First come named turns, each shown by rows before and after it. For each pair of rows after them, which turns, in which order, take the first row to the second? The first pair is done for you.
turn k533:
[-13.5   2.5   9.1   4.4  16.8  -9.0   2.2  -3.0  -6.6  -9.9   6.6   7.8
  38.5   9.1 -24.8  -3.3 -13.5  -3.9  16.1  -4.9]  ->  [-18.2   5.8  17.0  -7.9  15.4  -9.8  -5.6  -0.7  -6.2   6.9  -9.9   5.1
  36.4  13.6  -0.8  13.3 -29.1   2.3   4.9  11.7]
[ 20.9 -10.1 -28.5  11.2  -9.7 -11.0   4.9   5.7 -16.5  -7.5  29.6   9.4
  11.0 -11.5 -46.7 -18.2 -32.8 -16.0  16.4 -15.1]  ->  [  8.3  -7.9 -11.0 -12.2 -11.0  -5.6  -9.0  17.6 -13.4  22.5  14.4  18.4
  -4.7  -8.7 -14.2  11.7 -63.0  -8.0 -14.1  16.1]
[ -4.7  -7.3   0.8   5.3  13.7   4.3   0.0   1.1  28.4  16.9   1.1  -4.3
   0.0  10.8  17.3   5.2   6.6 -13.5   4.5  10.7]  ->  [ -9.7  -3.3   5.2   4.5   5.0 -20.0  -1.2   1.7  12.6   5.7  -4.9  -4.8
  -6.9   6.4  22.6  12.0  25.0  -5.2  11.4   8.7]
[-14.8  -3.5   5.4   9.6  -1.9  34.8  -5.9 -13.6  26.8  14.9   8.4  -3.6
   9.3  12.6  11.2   7.5   5.0 -11.8  15.1   2.2]  ->  [-23.0   3.7  11.3  -4.5 -11.8   2.7 -20.0  -8.4   4.8   3.1  -7.8  -1.9
 -18.7   7.7  28.7  17.5  14.2  -3.5   9.0   8.2]
turn k62:
[-20.2 -34.8 -36.8  43.4   4.8  24.5 -42.7  10.9  48.0  -2.3  28.6  -4.1
  40.0  25.1  -1.0   6.9  19.1 -21.0  19.8   3.9]  ->  [-37.7 -26.7 -26.4  31.0   3.7  18.7 -59.3  15.8  47.6   5.3  12.0 -10.0
  19.4  30.2  32.2  36.2  23.4 -10.8   9.6  16.9]
[-38.1 -22.5  16.3  35.5  31.6  61.9  -5.3   4.4  41.9  57.8 -33.8  -2.9
  34.6  -8.4   4.9  -2.4 -37.6  -1.3 -20.4   5.8]  ->  [-63.3   3.3  17.2   3.1  11.7 -16.6 -30.7  11.4   6.4  31.1 -70.3 -10.6
 -26.0  -6.6  48.7  27.4   2.4  20.2 -20.5   9.4]
[ -5.9   5.4  21.8 -27.5  -9.2  -0.1 -20.2  21.4  -9.0  27.5 -33.7   5.9
 -11.7  -9.6  26.7  40.5 -48.9   9.2 -37.9  32.8]  ->  [ -0.2  20.3   4.9 -24.5 -22.5 -58.7  -7.0  17.8 -47.3 -31.7 -37.8  -0.4
 -24.2 -23.0   9.1  15.4  -4.4  23.3 -11.7  -0.8]
[ 20.8   5.0  -6.2 -17.8 -20.0  -0.2  17.4  26.0   2.4  -1.2  17.1  -9.6
  13.4 -13.4 -22.1  -1.4 -38.8 -37.6 -15.6 -27.1]  ->  [  5.9   3.0   0.9 -33.0 -17.4   7.7   7.6  27.4   5.2  16.7   2.8  -8.9
   7.4  -7.8  -7.4  16.4 -39.4 -32.9 -32.7 -14.3]
turn k920:
[ -9.6  -2.6  -0.2  -0.9   9.9  37.2  -6.6  -1.0  38.8  19.9  -9.9   0.5
  17.7 -23.7  12.3  -8.0 -12.5 -34.8 -12.7  22.5]  ->  [-29.5  -1.8  -2.3 -14.8   7.5  12.2 -17.2  -1.2  25.1   7.5 -22.4  -6.3
 -10.2 -14.1  38.3   2.6  18.6 -32.3  -5.0  24.6]
[ 14.8   1.6 -33.9   1.2   1.1  21.9  11.2  22.9 -15.2  31.1  -1.4  12.4
  14.8 -29.7 -22.5   2.7 -77.8   6.7 -25.6   2.6]  ->  [-20.7 -22.6 -22.9   5.8   7.9  54.3  -5.1   6.1  22.8  58.8   1.0  -3.0
  11.8   0.2  12.7  18.1 -49.7   1.0 -31.9  20.0]
[ 21.1   4.9  -9.7  16.4  -5.5   8.3  15.0   1.3 -12.0  -5.4   8.5   4.2
   9.0  -9.3 -28.5 -22.8 -12.8   3.4  13.0 -13.3]  ->  [ 10.0  -7.1  -2.4  19.3   6.6  33.6   4.6  -6.8  14.1  12.1  12.8  -5.3
  14.0   3.4 -18.2 -22.3  -7.9  -5.3   6.4  -6.3]
[  5.0   9.0 -12.8  25.8  13.1  -0.8  -3.7  -7.1  -6.9   7.6   8.2  -7.9
 -18.8  -4.3 -24.8  -6.7  12.5 -23.4  27.9 -12.5]  ->  [  2.4  12.1 -13.1  23.5  16.8   8.5  -5.2  -9.6  -3.4  10.8   8.2  -5.3
 -15.6  -2.4 -16.8  -3.7  10.6 -26.8  26.7  -8.8]
turn k854:
[  2.8 -20.5   4.5  22.4  14.4   4.4  -3.8  -6.0   7.1  10.9  11.7  -3.2
  12.6  16.1 -24.5 -14.7   1.3   6.2   6.4 -14.8]  ->  [-18.6 -30.5  15.8  16.0  20.5   4.1 -15.7 -10.4  11.0  11.0   7.4  -0.9
  -5.8  31.9  -3.1   3.6  13.7   6.3  -4.3  -5.1]
[ 48.0 -21.8 -13.1  16.5  11.9  54.9  12.0 -24.8  23.0  26.1  27.0 -16.9
  23.2  -0.3 -22.2  -0.2 -29.3 -32.5 -18.7  33.4]  ->  [ 15.5 -26.8  -5.5   5.9  16.2  60.6  -2.5 -30.3  43.2  43.6  18.0 -23.1
   2.9  21.8   5.0  18.4  -0.7 -27.7 -21.4  49.3]
[ 19.8  12.9   0.9 -11.3 -29.5 -12.2  -4.2   7.7 -13.7 -13.4 -10.8   8.1
  -3.4 -26.3 -34.8 -16.0 -31.9  16.3  -7.7  -7.0]  ->  [  5.1 -11.1  -8.0   3.8 -18.9  14.0   3.7  -8.1   5.7 -10.6   6.5  -5.3
  25.3  -9.6 -46.3 -36.2   1.5   4.5  11.8 -20.4]

Between the rows of a pair lie 2 to 3 turns.
[ -9.6 -10.5  16.3   6.8   4.0  17.9  -7.3  -7.5  24.7  38.5  -7.2   7.1
  -3.1  21.7  13.8  12.2 -16.2  -6.5 -16.0  20.6]  ->  [ -0.1 -12.6  16.0  19.2   2.6  30.5  -0.3  -5.7  26.0  34.5   0.1  12.3
  11.6   9.6  -2.7   0.1 -32.8  -5.6 -10.2  17.8] -> k533, k62, k533
[-13.4 -11.9 -12.3  -9.8 -17.5  42.3  22.2 -38.7  45.4  -6.7  -9.7  -9.9
   4.3   6.3   2.8 -28.5  38.0  -8.8 -15.9 -19.6]  ->  [  4.9  -2.8 -10.3 -15.7 -11.2  58.9  29.3 -27.8  47.3  12.4  -5.6  -4.4
  14.8  -4.0  -7.8 -23.4  -5.3  -9.0 -29.2  -9.0] -> k920, k920, k533
[ 24.1  14.5  11.8 -24.6 -12.5 -15.5  -9.3  31.3 -34.6  19.5 -19.8  14.7
 -14.2 -31.3   2.4  22.6 -78.0   3.2 -32.6   7.0]  ->  [ 10.9 -19.0 -21.9  25.1  -2.5  -3.6  17.2  -2.0  -6.9 -43.5  22.9 -12.5
  15.4  -9.2 -36.4 -44.7  32.3 -12.9  43.0 -54.6] -> k533, k854
[ -3.9 -14.5  -8.4 -12.3  17.6  21.0  -1.8 -18.9  26.6  -4.3  11.0  -2.5
  10.6   7.4   0.7 -10.0  51.1 -12.5  10.9 -22.4]  ->  [ 17.6  -5.7   5.1 -18.6  24.8  48.0  -1.6 -12.8  25.8  23.8   4.8  15.5
  22.8   2.8  -4.9  -2.2  -7.8 -22.6 -13.7  -2.6] -> k920, k920, k533
[-14.7 -24.3 -15.3  17.1  19.1  16.0  24.4 -16.5  36.0 -31.9  16.3  -2.9
  16.2  13.8 -16.9 -33.8  65.0   0.6  34.4 -28.1]  ->  [  0.5 -35.4  -1.2  21.8  23.8  61.3  25.4 -10.8  53.7   8.9  23.9  12.2
  39.2  16.8 -19.6 -25.2   9.2 -13.9  14.6 -10.8] -> k920, k920, k62
[-26.0  -5.4   5.3 -16.9  15.7  45.2   1.7  -7.5  18.3   8.7 -17.4   4.8
 -16.5  22.9  -7.4   2.9 -39.0  -9.0 -19.5  25.6]  ->  [-47.2 -10.1  -0.8  -6.1  17.0  34.3  -1.0 -24.8  23.1 -25.0 -14.1 -11.2
 -30.0  35.0  -3.0  -9.4  23.1  -4.4   2.5   7.1] -> k533, k533, k854
[ 47.4  -7.7  -5.2  -0.3  -4.7  24.2   6.4   0.1  -2.7  24.0   2.9  42.4
  31.1  -6.8 -26.0  -2.4 -37.4  -9.9   5.1  20.8]  ->  [ -5.7 -24.6   6.9  -1.4   1.5  37.3 -16.7 -16.8  32.0  35.2  -6.6  23.7
   9.6  30.3  18.5  19.3  16.0  -5.6   6.7  38.0] -> k854, k854
